In the data rows, 500 means zero.
Each row below has a hidden score, from 0 to 20, with 10 about the middle. What is it? The score is a weighted sum of the row's numbers plus the product of two more (or one squared), each taken from its middle value.
ndarray[361 604 452 468 585 410 414 671 451 505 338 518 505 505 429 478]: 9
ndarray[501 362 558 424 269 718 603 372 800 463 332 537 620 531 715 608]: 13
ndarray[474 559 453 479 774 314 336 604 283 499 690 567 486 495 324 507]: 7
ndarray[310 678 379 324 446 711 266 711 408 417 744 632 355 441 335 470]: 2
ndarray[593 551 487 703 482 357 658 359 441 574 585 407 423 461 412 291]: 5
ndarray[268 535 368 467 675 454 419 704 326 330 691 660 544 586 507 597]: 11
ndarray[439 379 488 503 303 567 667 313 652 432 332 485 697 629 734 620]: 11
ndarray[387 620 323 612 665 276 317 618 376 595 599 577 473 495 416 404]: 12
ndarray[648 383 689 553 409 319 656 267 710 687 346 427 657 576 603 441]: 8
ndarray[298 438 360 369 659 413 393 733 426 445 565 585 431 484 462 625]: 12
ndarray[593 395 512 584 520 499 623 283 674 597 324 382 656 567 571 464]: 9
ndarray[518 615 581 374 782 393 166 619 344 363 652 638 394 473 360 554]: 12
ndarray[440 335 490 518 386 574 631 601 386 405 497 534 561 717 581 696]: 10
ndarray[225 397 322 551 687 417 509 652 227 389 811 621 536 564 583 646]: 12
ndarray[640 463 605 649 423 368 648 239 719 682 365 264 657 513 596 417]: 12
ndarray[593 433 657 580 454 444 670 340 622 660 309 279 683 579 652 428]: 13
ndarray[477 802 384 386 366 593 225 491 652 527 482 510 322 240 354 228]: 4
ndarray[501 480 408 546 718 421 398 586 344 534 692 612 511 514 348 514]: 13
ndarray[373 640 455 322 734 523 52 658 418 401 646 566 370 460 347 536]: 11
ndarray[457 521 524 379 643 357 406 678 363 558 419 528 520 460 370 615]: 5
ndarray[684 710 489 532 297 432 446 461 555 712 422 425 264 208 276 200]: 1
ndarray[716 404 518 565 474 434 628 275 689 659 350 195 652 566 545 414]: 8
ndarray[361 619 481 495 560 296 468 666 503 563 356 380 521 552 382 447]: 8
ndarray[437 507 506 469 585 308 557 727 483 629 333 365 498 446 392 524]: 9
ndarray[570 628 304 641 534 161 791 431 664 767 500 274 412 269 353 106]: 1
ndarray[440 400 364 484 671 557 434 625 475 495 666 598 477 511 465 597]: 14
ndarray[624 178 592 628 396 704 637 517 397 432 685 477 638 643 588 772]: 8
ndarray[575 375 621 637 637 387 511 449 416 520 564 419 556 631 392 533]: 8
ndarray[414 561 436 423 669 232 503 714 348 656 346 632 504 511 435 493]: 14
ndarray[260 529 385 472 606 454 373 742 277 397 607 562 487 420 410 622]: 7
ndarray[621 107 658 688 526 341 742 417 264 427 635 435 708 707 613 723]: 9
ndarray[374 581 361 414 702 488 232 703 415 494 766 576 386 498 406 493]: 11
ndarray[662 357 535 588 548 364 584 251 556 637 325 310 686 536 516 428]: 6
ndarray[508 347 498 579 262 632 721 335 706 438 383 566 636 557 618 578]: 7
ndarray[547 402 683 522 488 554 516 533 419 537 358 473 605 587 551 683]: 11
ndarray[392 529 228 369 663 385 346 615 339 519 632 513 394 494 457 446]: 12
ndarray[537 465 550 452 620 373 382 672 317 602 482 506 497 485 313 634]: 5
ndarray[500 643 381 481 485 472 419 484 393 484 636 564 296 357 463 337]: 9
ndarray[760 794 811 357 458 630 225 321 754 508 232 439 333 316 364 311]: 16
ndarray[165 574 210 359 511 626 357 687 327 365 713 757 451 544 474 645]: 10
ndarray[600 679 480 548 357 448 525 479 544 585 582 314 320 316 351 270]: 7
ndarray[715 635 521 515 487 664 444 448 649 482 606 384 257 391 353 271]: 9
ndarray[602 412 672 555 301 477 545 236 705 661 385 359 599 581 593 416]: 12
ndarray[516 458 473 509 844 348 402 561 346 463 710 527 487 719 414 469]: 15
ndarray[624 733 437 466 381 538 462 501 519 493 555 468 254 360 336 272]: 4
ndarray[640 681 588 547 573 370 345 422 574 628 483 332 345 349 301 255]: 10
ndarray[650 672 404 515 504 544 405 483 450 444 685 528 320 293 436 356]: 9
ndarray[652 357 620 612 487 481 607 331 763 591 336 292 633 511 571 425]: 14
ndarray[474 369 395 632 525 457 493 581 284 458 776 581 491 646 525 571]: 13
ndarray[370 547 485 494 453 337 450 797 376 675 338 425 435 517 395 555]: 9
ndarray[369 647 491 237 683 351 340 718 422 407 432 584 471 444 490 536]: 10
ndarray[739 641 607 476 241 823 385 400 696 481 451 492 294 282 488 414]: 11
ndarray[671 375 595 550 470 413 633 280 675 647 385 420 653 502 601 438]: 7
ndarray[464 395 488 442 307 669 632 337 727 464 384 570 740 553 692 661]: 5
ndarray[469 492 639 427 756 212 302 679 447 630 377 417 537 484 453 575]: 14
ndarray[602 558 578 500 304 752 601 357 601 333 632 527 338 396 526 434]: 11
ndarray[668 756 499 352 476 590 349 466 698 593 506 383 231 348 332 260]: 8
ndarray[885 606 883 500 309 651 302 304 593 576 304 351 314 326 343 291]: 14
ndarray[642 359 616 626 501 364 614 224 570 568 305 322 640 614 606 467]: 14
ndarray[658 260 675 542 428 569 513 409 384 447 624 593 602 529 544 706]: 7
ndarray[525 404 488 580 373 617 701 364 714 420 305 623 693 534 677 615]: 11
ndarray[401 530 480 406 597 531 320 562 357 417 651 675 560 492 395 602]: 5
ndarray[505 381 597 576 459 598 753 368 721 446 359 509 739 612 741 638]: 12
ndarray[199 642 342 306 468 464 350 759 380 403 531 702 411 411 503 599]: 8
ndarray[667 398 645 645 534 261 557 308 687 615 327 331 651 662 628 442]: 14
ndarray[494 554 414 415 684 466 302 643 372 436 710 611 426 479 426 528]: 13
ndarray[654 708 588 496 282 604 494 332 703 515 369 469 341 312 443 316]: 10
ndarray[733 383 425 683 269 695 825 245 537 493 683 357 435 433 493 393]: 3
ndarray[346 759 337 426 534 387 473 442 632 620 460 551 377 339 431 276]: 6
ndarray[638 783 584 326 346 684 387 470 792 431 300 407 282 323 408 340]: 16
ndarray[489 247 565 659 534 376 737 604 355 586 496 444 602 707 570 696]: 11
ndarray[480 388 422 419 532 602 328 532 299 451 699 557 490 485 520 633]: 10
ndarray[330 600 149 389 614 405 406 668 348 537 670 582 352 384 413 442]: 10
ndarray[505 520 602 388 550 643 347 530 499 382 570 433 467 589 518 546]: 13
ndarray[571 717 432 418 418 470 544 492 582 456 534 333 301 421 393 238]: 8
ndarray[665 404 575 594 308 407 671 327 646 607 290 207 703 536 564 394]: 7
ndarray[530 658 286 532 372 457 619 388 494 632 631 640 268 286 419 206]: 8
ndarray[545 542 391 461 297 641 640 364 703 539 549 482 390 424 548 322]: 7
ndarray[709 268 869 506 555 551 476 507 449 500 343 379 682 635 446 764]: 11
ndarray[426 600 373 415 556 438 321 659 521 603 641 468 318 396 364 437]: 7
ndarray[532 353 698 506 524 574 587 575 483 391 482 544 608 555 548 711]: 11
ndarray[549 312 449 648 672 240 627 679 220 585 550 411 578 585 505 569]: 12
ndarray[508 400 527 521 328 456 611 504 443 442 432 590 578 544 525 602]: 5
ndarray[680 602 494 422 511 718 300 464 501 517 625 487 274 398 370 307]: 10
ndarray[652 661 498 552 452 633 318 457 548 509 637 461 207 327 426 346]: 13
ndarray[414 307 485 651 413 517 705 561 319 298 722 540 635 623 640 682]: 8
ndarray[476 485 538 437 476 587 410 503 569 542 340 591 576 562 496 646]: 9
ndarray[314 532 444 499 655 403 421 748 345 416 627 626 491 550 432 627]: 9
ndarray[421 361 566 499 429 554 658 308 618 446 281 399 769 641 741 585]: 14
ndarray[586 385 724 525 498 413 550 532 437 552 309 412 549 636 498 626]: 13
ndarray[754 454 813 520 433 495 676 283 752 609 254 232 635 567 581 432]: 18
ndarray[448 536 486 463 666 508 396 649 413 490 647 517 419 507 367 482]: 8
ndarray[708 604 647 398 397 732 302 308 686 485 475 428 356 317 430 371]: 12
ndarray[652 557 533 603 309 544 650 340 626 698 397 307 385 397 435 339]: 10
ndarray[459 344 543 398 360 563 734 337 754 447 284 462 760 681 722 621]: 10
ndarray[542 600 568 482 338 775 493 371 656 354 542 559 333 438 461 404]: 11
ndarray[122 672 210 479 655 230 573 737 395 485 512 689 533 471 450 515]: 6
ndarray[613 401 603 569 363 619 600 430 555 588 578 352 415 561 505 390]: 11
ndarray[491 434 564 377 585 674 544 593 360 314 575 563 554 668 671 747]: 15
ndarray[250 568 409 220 675 634 316 753 309 361 626 791 398 474 528 642]: 17
ndarray[626 724 528 499 486 469 372 487 586 515 546 452 236 317 395 276]: 11
ndarray[502 421 594 550 412 507 595 595 420 546 404 424 580 642 456 619]: 6
ndarray[501 666 387 451 348 679 431 507 430 442 699 647 209 418 404 383]: 8
ndarray[550 735 400 534 395 496 493 448 694 648 478 478 262 233 352 211]: 6
ndarray[616 168 602 727 482 326 739 480 377 547 648 384 702 635 589 687]: 6
ndarray[662 676 561 541 542 359 496 352 579 630 514 323 337 331 316 269]: 9
ndarray[478 338 577 501 335 657 669 354 758 407 309 462 687 708 753 635]: 16
ndarray[480 390 514 654 524 563 563 515 430 361 721 511 505 601 511 571]: 10
ndarray[419 464 478 551 813 152 426 567 398 664 436 480 649 645 478 523]: 11
ndarray[688 391 557 561 568 374 553 296 705 528 384 415 641 492 511 447]: 8
ndarray[573 178 561 759 517 235 835 480 395 655 462 194 702 643 603 650]: 14
ndarray[663 447 602 561 490 365 696 313 609 624 335 258 697 530 613 423]: 8
ndarray[636 374 534 619 427 500 552 287 706 621 325 446 642 631 575 436]: 10
ndarray[546 687 378 502 495 488 378 472 535 435 631 560 296 389 416 294]: 9
ndarray[123 589 301 340 509 564 371 786 367 406 730 847 435 529 492 622]: 11
ndarray[567 687 484 518 535 352 497 414 712 626 559 309 372 354 372 215]: 10
